[[-47  45  -6 -20  32   2  -3]
 [-14  60  38 -24  -5  25   6]
 [-15  21   4 -55 -10  13  10]
 [-26  40  28 -39  37  12 -38]
 [  4  37  31 -19  28 -19   0]
 [-28  24 -17 -49  11 -12  25]
 [ -3  23   8 -24  -2  -4  19]
 [-51  45 -11 -62  16  11   8]]
->
[[ -3   6  10 -38   0  25  19   8]
 [  2  25  13  12 -19 -12  -4  11]
 [ 32  -5 -10  37  28  11  -2  16]
 [-20 -24 -55 -39 -19 -49 -24 -62]
 [ -6  38   4  28  31 -17   8 -11]
 [ 45  60  21  40  37  24  23  45]
 [-47 -14 -15 -26   4 -28  -3 -51]]

[[-15 -26  -9   6   3 -13  24  -3  -2 -18  17  49  23]
 [ 21  16  19 -13   7 -15  10 -24   8  24 -14 -32 -36]
 [-31 -11  -3  14   3  15  -7  11 -38  -9   7   6  46]
 [ -3   2   5 -12 -14  -5   3   9  18   6 -14   3 -65]
 [  3  -9 -36  17  25  42   6   5  -9  24   6  15  17]]
->
[[ 23 -36  46 -65  17]
 [ 49 -32   6   3  15]
 [ 17 -14   7 -14   6]
 [-18  24  -9   6  24]
 [ -2   8 -38  18  -9]
 [ -3 -24  11   9   5]
 [ 24  10  -7   3   6]
 [-13 -15  15  -5  42]
 [  3   7   3 -14  25]
 [  6 -13  14 -12  17]
 [ -9  19  -3   5 -36]
 [-26  16 -11   2  -9]
 [-15  21 -31  -3   3]]

[[ -1 -61   5  -3  23]
 [-58 -50 -37   2   1]]
->
[[ 23   1]
 [ -3   2]
 [  5 -37]
 [-61 -50]
 [ -1 -58]]

[[ 21 -20  11   4 -14 -17  29]
 [  5   7 -22  -5  21   8  -2]
 [  3   6 -17  -4  15   6  -1]
 [  8  -1  -8  -9  20   1 -11]
 [  3   2  -7  -5  13   3  -7]
 [ -7 -29  77  -9 -28 -27 -42]
 [-20  -6  41  -1 -32  -9 -22]
 [ 46 -56  43 -37 -16 -47  -6]]
->
[[ 29  -2  -1 -11  -7 -42 -22  -6]
 [-17   8   6   1   3 -27  -9 -47]
 [-14  21  15  20  13 -28 -32 -16]
 [  4  -5  -4  -9  -5  -9  -1 -37]
 [ 11 -22 -17  -8  -7  77  41  43]
 [-20   7   6  -1   2 -29  -6 -56]
 [ 21   5   3   8   3  -7 -20  46]]

[[ 10 -34]
 [-14 -42]
 [ 12  13]
 [ 20  21]
 [  3   6]
 [ 31 -27]
 [-75  58]
 [-43  21]
 [-30 -40]
 [  5   8]
 [ 32  25]
 [ 16 -32]]
->
[[-34 -42  13  21   6 -27  58  21 -40   8  25 -32]
 [ 10 -14  12  20   3  31 -75 -43 -30   5  32  16]]

[[-11  -9   8 -10  17 -10]
 [ 29  -5 -28   3   9 -74]
 [ -4  14  11   2 -13  22]
 [-16 -66 -19 -16  43 -48]
 [  8   9  14  -4   2 -16]]
->
[[-10 -74  22 -48 -16]
 [ 17   9 -13  43   2]
 [-10   3   2 -16  -4]
 [  8 -28  11 -19  14]
 [ -9  -5  14 -66   9]
 [-11  29  -4 -16   8]]

[[-46  23 -16]
 [  0  41  32]
 [ 17  53  80]
 [-34  12  51]
 [-29  15  52]
 [ -4  37  22]]
->
[[-16  32  80  51  52  22]
 [ 23  41  53  12  15  37]
 [-46   0  17 -34 -29  -4]]

[[ 38 -45 -36 -16  16  38  26  38]
 [ 23  12 -21 -39 -23  34  25  18]
 [ 43 -23   4   4  43  15  43  35]
 [-35 -56 -43  27  33  56 -75 -58]
 [ 68 -44 -29 -13  11  62  50  12]
 [  1 -18 -43  25  45  -7  43  29]
 [ 66  10  12  28  23  11  43  12]
 [ 47   8  31  51  21   5  16  52]]
->
[[ 38  18  35 -58  12  29  12  52]
 [ 26  25  43 -75  50  43  43  16]
 [ 38  34  15  56  62  -7  11   5]
 [ 16 -23  43  33  11  45  23  21]
 [-16 -39   4  27 -13  25  28  51]
 [-36 -21   4 -43 -29 -43  12  31]
 [-45  12 -23 -56 -44 -18  10   8]
 [ 38  23  43 -35  68   1  66  47]]
